(in the rows, 128 means zero)
Rotation paths and how fast each direction turns (degrees each step):
Each turn is a multiple of 5 degrees from 10 to 175, or 0.
Each row of a path follows its step; steps can be skipped.
Path 1:
step 0: [134 131 140 139 127 132 127 123 106 140 123 122 132 132 125 138 133 137
 127 125 131 120 128 141 124 121 127 122 132 136 135 126 124 124 117 121
 124 142 129 123 126 130 120 127 128 130 122 131 130 123 129 126 140 134
 122 133 125 126 122 135 119 123]
step 2: [142 131 133 127 123 138 125 127 136 130 119 119 138 126 123 142 126 131
 127 134 117 131 138 115 121 125 126 135 135 134 132 130 126 124 124 128
 117 133 129 121 129 131 124 131 131 126 125 115 135 125 131 133 124 138
 119 128 119 123 132 120 147 125]
step 3: [121 130 128 138 137 127 118 118 116 133 130 124 134 127 127 128 131 132
 120 135 125 119 135 127 140 123 126 128 129 137 128 137 133 123 137 129
 122 129 125 125 121 136 127 133 124 130 124 112 125 118 122 113 133 139
 125 138 118 118 131 123 133 128]
step 5: [133 127 122 120 118 132 126 125 128 125 126 131 131 126 129 128 128 123
 119 130 134 136 138 126 133 127 114 146 139 128 120 125 130 129 127 117
 116 136 112 125 132 127 127 134 132 134 132 130 122 127 132 120 121 127
 126 137 126 117 119 126 138 116]
step 7: [129 130 124 132 132 130 126 131 122 127 135 126 139 120 125 122 128 130
 126 131 129 117 129 141 136 119 120 128 139 123 127 125 130 120 136 133
 121 125 132 124 122 134 129 138 128 139 123 126 133 138 140 133 135 134
 118 147 136 122 116 132 122 133]
step 8: [142 129 121 126 122 129 135 133 125 132 129 112 130 140 131 122 128 125
 134 130 132 128 128 133 133 133 125 127 136 142 124 124 132 119 131 140
 121 133 128 132 140 124 125 122 128 146 135 136 126 135 128 130 126 124
 128 143 132 117 126 122 129 121]
step 9: [139 132 129 118 120 142 135 132 134 137 131 120 129 127 122 130 123 132
 115 123 135 128 126 126 121 125 129 133 124 132 122 116 131 117 138 129
 130 121 115 128 120 128 121 131 123 129 121 129 118 132 130 129 121 137
 137 143 125 123 122 115 131 131]
step 12: [134 125 131 129 122 124 133 133 128 136 122 127 123 136 113 123 135 126
 129 131 131 121 131 128 126 123 117 128 138 134 119 122 121 123 123 128
 141 143 119 136 134 124 119 132 121 123 122 143 115 133 131 116 128 135
 130 133 130 129 128 117 133 130]
step 13: [141 125 133 129 129 124 126 135 140 129 116 126 132 137 116 133 136 136
 123 129 119 126 118 127 111 121 130 139 130 129 120 133 130 121 127 118
 131 135 122 134 114 131 131 122 129 127 130 125 129 130 140 129 130 141
 123 130 127 121 121 121 122 124]
step 14: [143 119 129 127 131 117 124 117 125 135 118 121 134 131 133 133 124 125
 123 139 118 126 134 134 131 120 130 122 126 133 134 135 136 131 139 130
 128 137 126 136 122 132 125 131 121 123 131 126 138 132 139 118 138 136
 118 133 134 137 123 121 132 136]
step 16: [134 127 130 127 127 128 122 127 134 134 117 127 129 132 123 124 133 128
 121 132 139 127 137 127 114 132 138 128 135 134 126 121 129 120 127 124
 119 128 124 128 125 123 114 138 126 128 128 132 127 112 125 108 126 138
 120 123 137 120 117 125 126 117]
Directions:
[131 126 125 127 128 127 131 127 126 130 129 130 128 127 129 128 126 130
 129 127 127 131 128 125 129 129 128 125 127 129 129 127 132 128 126 127
 129 131 126 126 129 130 126 128 130 128 126 127 127 128 127 128 128 127
 127 130 127 128 131 127 129 129]
120
[130 126 129 127 131 127 126 129 129 125 130 125 125 126 128 131 129 129
 129 129 130 129 128 128 127 127 127 128 127 126 126 131 128 128 130 126
 127 128 127 125 127 131 126 127 128 127 128 130 131 127 127 130 127 128
 131 127 129 127 126 124 131 129]
95
[130 129 129 130 131 128 126 130 129 127 131 130 130 127 126 129 130 129
 125 128 125 127 128 129 128 128 129 127 126 129 131 130 128 129 132 130
 127 130 125 125 125 126 132 128 130 128 128 127 127 128 128 128 128 129
 125 128 128 131 129 127 126 129]
100
[127 130 129 130 125 131 128 128 126 126 131 125 128 129 129 128 129 130
 131 128 128 127 129 129 126 128 130 126 125 131 129 123 128 127 127 128
 128 129 130 126 127 127 127 129 127 126 128 128 127 128 126 131 126 127
 128 130 127 129 128 126 128 127]
40
Path 2:
step 0: [128 126 124 129 123 145 125 126 125 138 122 140 115 130 127 134 139 132
 145 139 125 133 124 138 122 127 136 126 128 131 129 122 139 125 121 127
 138 125 134 127 126 127 135 124 121 128 134 123 138 129 116 133 135 131
 132 125 120 126 136 130 127 129]
step 2: [135 138 125 128 107 134 140 130 127 130 139 133 132 128 128 125 113 125
 131 119 129 130 136 129 121 138 132 125 130 127 122 132 121 135 118 131
 126 123 126 135 126 120 135 121 127 139 133 134 137 125 131 120 128 121
 123 118 136 131 128 140 125 126]
step 3: [125 124 121 134 131 130 125 135 137 136 133 132 127 131 129 120 128 123
 125 134 132 122 137 134 127 118 137 127 120 131 126 131 123 128 121 108
 134 134 132 127 125 119 117 114 121 128 133 144 126 124 133 120 125 126
 138 135 122 137 119 124 131 126]
step 4: [126 137 130 126 138 125 131 128 121 114 117 137 127 121 128 131 129 126
 120 131 129 124 131 141 121 136 128 130 114 127 131 126 123 128 119 129
 140 133 125 140 143 133 126 120 114 132 127 119 121 132 136 123 125 127
 130 122 131 129 127 117 127 137]
step 6: [122 129 130 133 138 127 117 132 141 139 132 125 135 118 131 138 128 138
 138 120 130 133 129 129 132 122 128 116 135 134 119 119 128 113 121 138
 135 123 125 129 134 127 119 130 133 131 128 124 137 127 141 127 125 122
 125 122 128 133 123 123 135 124]
step 7: [119 121 129 140 126 117 129 138 136 121 119 114 122 132 131 131 134 126
 123 123 128 132 140 118 122 131 122 123 136 125 134 129 131 130 121 122
 130 131 129 135 124 116 136 131 123 129 125 119 127 120 128 139 134 129
 131 120 138 140 131 123 133 130]
step 9: [141 128 134 131 130 139 129 124 134 133 124 119 128 118 127 143 124 124
 120 132 126 134 136 131 144 137 138 124 135 126 125 130 131 128 137 126
 129 135 126 141 127 131 126 124 130 121 125 131 133 129 115 135 129 129
 131 130 124 122 116 114 119 125]
step 10: [125 132 139 130 120 132 137 127 123 130 134 130 130 121 130 131 125 131
 126 120 123 115 127 130 122 138 129 132 124 113 130 124 122 128 132 126
 137 117 140 130 120 123 136 134 124 123 127 124 133 124 134 135 134 121
 129 130 135 126 108 138 125 115]
step 11: [126 125 134 131 124 133 131 127 138 124 135 131 125 130 133 131 132 128
 135 142 131 118 133 130 129 131 116 138 130 147 119 137 128 119 134 114
 134 128 133 134 124 122 128 123 130 129 122 142 122 131 135 132 123 120
 119 130 124 133 130 139 125 125]
step 13: [135 117 137 133 132 133 130 136 129 128 129 128 126 130 125 128 131 134
 131 138 128 130 127 121 127 127 135 131 129 116 122 133 130 130 130 134
 126 116 129 140 128 132 145 123 108 124 134 125 129 129 133 121 119 132
 139 131 123 118 137 137 140 132]
step 14: [125 128 129 122 128 126 130 124 141 138 131 132 131 118 116 133 120 138
 134 125 145 122 119 127 131 127 136 134 126 131 127 126 130 111 125 121
 123 119 117 124 124 127 128 122 118 140 130 126 131 132 122 132 131 129
 120 127 134 129 132 120 138 126]
Directions:
[129 129 133 125 127 127 126 126 127 131 128 127 129 126 123 130 128 129
 127 128 128 128 125 130 126 128 129 130 129 128 125 127 127 128 128 129
 129 127 132 127 126 130 127 129 128 128 126 129 130 125 128 130 129 128
 126 124 128 127 128 127 128 130]
80
[129 129 129 129 128 129 126 128 128 130 130 127 129 130 126 128 128 127
 127 127 130 127 130 128 129 130 127 125 132 124 130 130 129 130 126 126
 129 127 126 127 129 126 126 126 127 129 129 130 127 128 126 127 132 130
 125 127 129 123 128 127 128 128]
55
[128 130 127 130 129 131 129 128 129 126 127 130 128 127 126 128 128 129
 127 128 128 127 129 124 130 128 127 129 129 129 125 129 130 129 128 130
 128 130 130 130 130 130 126 126 127 128 129 127 129 129 127 129 127 123
 127 125 131 126 132 128 127 127]
155
Path 3:
step 0: [127 135 125 124 125 122 132 131 122 132 119 136 132 128 123 124 127 122
 129 123 135 118 126 132 135 126 133 124 122 135 120 121 139 129 124 122
 122 127 117 128 125 131 122 123 121 131 129 129 137 106 133 136 131 128
 117 129 130 122 125 130 126 130]
step 1: [133 139 130 139 134 134 129 129 123 129 125 116 134 125 136 124 117 130
 122 126 134 134 132 134 133 128 137 130 124 125 125 135 119 124 137 133
 125 132 122 131 127 127 131 122 124 136 124 129 130 116 141 141 125 122
 127 124 133 142 127 130 130 130]
step 2: [134 131 134 140 120 130 137 123 136 131 122 135 137 127 122 121 130 127
 128 128 127 121 131 125 123 138 129 127 135 127 128 124 115 123 127 132
 121 127 118 129 133 129 114 128 125 134 131 133 140 128 132 130 125 130
 143 133 129 130 136 122 137 131]
step 5: [135 135 129 119 130 126 114 126 135 123 119 134 129 131 129 125 140 125
 145 137 133 136 121 124 133 132 131 127 137 126 127 132 130 139 131 119
 128 129 134 131 128 125 124 131 135 127 131 127 130 134 121 129 138 132
 133 123 128 118 117 129 128 129]
step 6: [124 120 125 125 143 123 121 125 135 125 132 124 133 129 133 136 133 120
 125 130 126 136 120 126 122 128 121 131 113 127 122 132 131 125 135 130
 131 127 133 119 131 139 128 126 125 134 122 126 123 129 113 135 133 125
 129 129 139 126 114 129 127 133]
step 7: [136 122 112 131 129 122 129 117 129 126 139 134 135 137 132 132 133 136
 128 137 124 129 123 134 119 130 127 130 128 124 125 120 128 127 128 127
 133 125 115 137 132 127 128 122 132 119 127 132 124 124 126 121 124 117
 127 119 123 126 115 130 126 128]
step 10: [124 126 127 126 130 125 132 125 124 143 131 138 130 122 131 122 116 129
 126 119 128 121 127 122 125 129 140 131 131 126 126 126 129 137 127 120
 131 122 133 137 127 123 127 130 143 131 131 126 138 128 129 122 118 134
 141 121 133 130 141 131 125 131]
step 11: [119 132 136 130 129 136 128 131 120 138 134 134 126 135 127 133 130 131
 124 116 131 121 127 134 129 121 135 136 131 120 128 136 122 131 132 131
 131 125 135 120 125 119 131 118 121 139 124 121 129 142 124 124 136 127
 130 129 126 125 137 121 136 122]
step 12: [129 131 132 127 134 132 129 136 134 133 126 136 114 137 139 126 134 127
 128 123 127 128 137 128 119 122 129 123 126 131 142 113 127 125 126 135
 129 133 136 134 127 119 117 124 134 127 131 126 120 139 126 124 121 125
 127 136 130 127 131 120 124 131]
step 14: [126 133 124 127 136 138 120 132 137 131 131 130 121 130 117 135 121 118
 130 141 121 131 132 129 124 133 116 123 124 132 136 135 129 130 133 128
 136 137 133 131 122 139 123 128 120 128 121 121 127 127 135 125 134 124
 118 129 122 133 128 134 123 123]
step 16: [128 131 126 130 125 127 124 132 130 119 129 121 141 124 129 126 120 127
 128 130 127 123 121 134 126 126 133 125 125 117 117 129 132 127 119 133
 136 131 126 128 123 127 127 136 114 137 128 126 124 112 133 133 124 130
 116 123 136 125 134 124 127 113]
Directions:
[129 128 126 130 126 128 130 130 129 128 129 129 128 126 127 127 128 129
 128 131 129 123 130 128 129 128 128 126 127 127 128 129 129 130 128 126
 127 127 126 126 127 128 127 127 129 131 128 128 125 128 127 124 132 126
 127 129 130 127 125 126 131 126]
160
[130 128 125 129 127 128 132 125 130 127 129 131 125 128 126 128 128 127
 130 129 129 129 124 128 129 130 129 127 130 131 126 126 130 129 129 127
 126 129 126 129 126 126 127 127 130 125 129 128 128 129 128 128 126 129
 130 128 130 128 131 124 126 128]
140
Path 4:
step 0: [121 122 136 123 128 127 132 130 127 124 128 128 117 141 142 129 119 118
 134 127 122 132 127 133 130 130 136 136 120 129 123 129 124 125 125 130
 122 113 116 138 122 132 136 135 122 122 130 133 129 124 124 142 130 123
 124 134 124 127 129 124 129 127]
step 2: [125 135 125 133 120 130 125 134 124 116 133 131 118 130 132 128 131 126
 132 125 123 125 127 125 123 124 133 113 124 124 121 132 140 125 134 125
 126 125 128 125 121 143 129 122 124 116 130 135 119 117 133 121 138 134
 128 134 129 124 129 130 134 119]
step 6: [116 124 127 122 131 127 121 126 130 129 126 131 127 137 126 130 136 137
 130 114 135 134 127 120 129 131 141 128 127 122 119 131 129 131 115 125
 125 136 130 129 115 129 137 131 119 132 131 131 129 124 125 132 145 128
 128 119 119 133 132 131 122 124]
step 7: [130 130 123 132 125 119 124 127 121 123 121 134 128 123 138 140 124 123
 123 128 127 123 131 130 134 130 137 125 127 113 123 133 126 118 129 136
 122 123 122 120 132 142 129 135 115 128 133 129 127 130 129 137 142 134
 126 133 127 132 131 127 118 121]
step 8: [117 122 116 125 133 124 137 134 124 131 128 132 120 127 132 127 124 122
 123 129 135 131 131 140 131 121 140 116 120 126 124 124 129 115 134 125
 120 137 129 137 119 131 136 135 136 125 138 125 131 128 122 129 133 129
 117 132 133 123 131 128 129 132]
step 9: [115 136 132 126 129 132 122 134 127 125 119 138 133 135 137 131 135 128
 132 127 129 138 138 126 136 123 141 124 131 127 129 131 141 118 130 119
 127 129 126 121 132 129 138 131 125 131 123 142 126 124 122 129 122 131
 130 136 131 123 126 134 132 134]
step 10: [126 129 130 123 130 117 118 137 125 128 139 141 110 133 130 127 139 137
 134 132 126 120 135 129 123 127 130 128 129 119 129 132 140 118 130 131
 127 124 135 130 131 126 130 130 128 130 137 135 131 134 125 126 130 122
 137 137 129 130 139 123 123 125]
step 13: [119 135 124 133 125 128 122 131 117 134 130 133 119 134 128 138 129 124
 126 123 118 129 129 124 123 132 134 127 114 126 121 120 129 123 126 130
 113 128 132 135 122 138 127 128 129 127 136 136 128 120 125 125 136 127
 134 118 128 114 130 125 137 126]
step 15: [120 131 121 127 129 122 123 130 128 122 131 129 122 136 127 127 126 131
 136 118 131 126 134 135 126 126 141 123 133 132 130 132 129 128 126 118
 124 128 129 129 139 146 128 136 130 133 127 120 132 130 123 132 135 132
 130 136 139 130 138 114 131 118]
step 16: [119 127 117 132 132 131 134 130 124 123 136 126 116 143 135 129 132 126
 118 121 130 135 121 132 131 130 135 118 126 124 129 125 136 120 123 122
 128 114 126 131 132 131 122 128 119 131 127 142 129 135 123 127 122 131
 117 132 127 124 125 121 122 128]
step 17: [122 128 127 120 133 127 122 135 132 128 131 128 127 127 129 124 138 141
 142 137 130 132 124 118 133 122 146 130 129 124 119 122 127 122 118 121
 125 128 134 135 123 135 120 123 123 134 134 135 125 125 124 132 129 133
 120 131 128 124 132 136 118 126]
Directions:
[128 127 126 128 128 129 128 128 130 127 130 127 127 128 127 128 126 126
 131 133 128 128 128 126 126 125 126 124 129 129 127 127 127 126 130 126
 130 129 128 129 125 131 130 126 130 129 128 126 128 127 128 127 128 130
 125 128 126 128 128 132 126 127]
120
[127 129 129 130 127 129 130 128 129 130 130 129 127 131 127 127 126 127
 124 126 128 130 132 130 128 128 127 127 127 127 127 125 129 128 125 128
 129 129 129 131 125 127 129 130 129 128 127 127 131 129 128 127 126 128
 128 126 125 127 125 126 126 129]
140
[127 129 128 127 126 127 128 127 133 129 124 131 131 128 129 126 130 129
 129 129 127 130 130 129 130 131 130 127 131 126 130 128 127 127 127 128
 128 127 130 130 128 128 128 127 128 130 127 126 126 125 127 128 127 130
 128 126 129 130 126 130 128 126]
135
Path 5:
step 0: [134 142 127 123 129 121 138 124 127 122 136 123 135 131 142 137 122 118
 141 136 126 150 123 140 128 129 137 138 121 126 140 116 138 140 124 122
 130 134 128 126 137 133 120 131 116 130 127 139 120 127 126 130 130 125
 128 128 129 124 131 126 125 133]
step 1: [127 124 116 119 124 132 130 132 123 139 140 115 132 139 136 144 126 127
 120 130 126 128 120 122 128 134 132 125 128 133 129 112 145 126 132 144
 131 130 116 131 126 118 122 136 123 133 113 130 125 121 121 117 124 126
 123 126 129 132 131 127 127 137]
step 3: [125 137 115 115 136 132 121 131 124 129 129 122 142 123 133 123 123 136
 149 135 129 120 120 120 118 134 126 143 136 120 132 125 129 126 131 124
 141 137 128 112 118 120 132 133 121 133 132 123 127 134 134 122 130 137
 126 132 131 132 133 129 128 129]
step 5: [129 126 118 115 127 126 146 114 129 134 131 132 122 141 138 129 133 128
 123 131 128 128 128 117 114 125 134 127 136 120 130 126 144 122 132 107
 133 129 132 126 135 127 114 123 124 131 127 141 128 122 128 127 126 136
 123 136 119 129 130 123 122 130]
step 6: [131 118 119 113 134 130 121 125 124 123 120 129 124 126 123 127 128 135
 119 128 124 120 124 130 110 121 127 122 131 128 137 113 143 134 123 126
 125 126 130 124 132 117 116 126 125 142 124 120 139 139 127 124 136 115
 119 118 120 131 129 131 121 138]
step 7: [120 133 115 135 126 129 138 119 116 137 133 135 133 115 128 118 118 117
 133 128 124 123 131 123 124 129 125 142 128 132 133 126 133 139 128 125
 121 137 138 128 124 132 113 127 114 142 133 122 124 140 126 131 129 118
 133 124 126 128 133 135 115 131]
step 10: [121 123 110 116 131 132 132 119 131 141 130 131 114 119 131 137 127 135
 130 135 123 121 110 133 128 130 135 136 134 124 132 119 123 129 132 126
 139 135 129 126 120 127 122 125 122 117 125 119 132 119 120 125 125 115
 118 132 122 118 136 129 127 126]
step 12: [138 139 113 126 116 125 132 128 126 129 138 119 129 142 136 131 127 132
 135 125 124 134 117 117 128 132 137 136 131 137 130 121 132 125 137 131
 133 143 130 131 118 134 116 136 128 137 135 139 119 131 124 129 123 128
 125 115 140 126 132 129 120 134]
step 14: [113 130 120 121 145 131 134 140 138 140 130 133 134 132 133 126 125 128
 141 128 116 117 123 129 122 127 131 140 130 124 132 113 132 131 121 120
 132 141 131 127 126 134 133 116 130 137 126 135 116 130 138 127 130 134
 133 139 124 124 130 125 122 134]
step 16: [120 138 124 121 125 126 136 120 125 125 128 132 131 135 139 136 133 121
 127 144 133 135 124 126 112 133 140 135 116 139 120 130 146 134 117 122
 122 127 137 128 133 123 122 133 115 139 129 140 123 126 124 136 122 129
 133 129 123 132 126 127 132 127]
step 17: [130 137 109 106 131 126 126 120 117 129 130 127 130 123 132 127 140 128
 129 130 128 124 126 126 130 119 129 119 127 133 136 115 145 122 131 125
 128 133 121 134 127 110 126 130 128 137 121 136 122 131 127 118 122 129
 113 129 116 128 133 129 123 126]
Directions:
[128 129 128 126 129 126 130 129 130 130 125 127 126 126 126 129 132 127
 127 128 130 126 125 130 126 128 122 128 130 128 127 127 127 128 129 127
 129 128 129 128 128 129 130 130 130 130 128 129 126 128 129 126 130 125
 128 128 126 129 128 131 128 127]
95
[125 128 127 128 128 129 130 128 127 127 127 126 128 129 131 127 127 130
 130 129 127 127 128 127 130 126 128 128 128 126 130 130 128 129 134 127
 128 130 129 131 126 129 126 130 128 127 129 130 127 127 130 128 127 130
 127 130 126 128 131 131 128 128]
155
[127 130 127 126 128 130 127 128 130 128 129 125 129 128 128 130 129 127
 131 130 129 130 130 125 128 127 128 127 126 127 128 125 128 129 127 129
 127 126 129 127 129 125 127 129 130 128 127 129 125 130 131 126 126 129
 130 130 127 130 129 126 133 129]
25
[132 130 126 131 128 129 128 128 128 127 127 126 124 127 128 127 128 127
 126 128 130 129 128 128 128 126 129 127 127 128 128 128 129 130 128 130
 125 129 126 128 129 128 126 132 127 131 127 128 127 129 128 124 129 128
 126 130 129 127 128 127 123 131]
65
[129 129 128 129 124 127 131 133 124 129 129 127 131 129 125 127 129 130
 128 127 129 127 130 129 128 128 127 127 128 130 130 126 132 130 128 126
 128 126 131 129 127 128 127 127 131 127 128 126 127 128 125 127 127 127
 128 128 130 126 130 127 129 130]
65
[127 129 127 129 128 127 129 128 131 127 128 128 128 130 128 127 131 130
 129 127 128 129 129 130 131 130 128 127 127 127 124 128 133 123 126 129
 129 126 129 129 126 127 124 128 128 128 128 126 129 126 130 128 128 128
 128 127 126 130 130 127 126 128]
95
[127 130 128 129 129 129 127 127 129 128 126 127 129 130 128 131 129 129
 127 129 132 129 130 129 128 128 129 128 129 123 129 129 129 129 126 124
 129 127 129 127 128 129 128 128 124 127 130 128 128 126 124 130 132 129
 127 130 128 129 129 127 130 128]
135
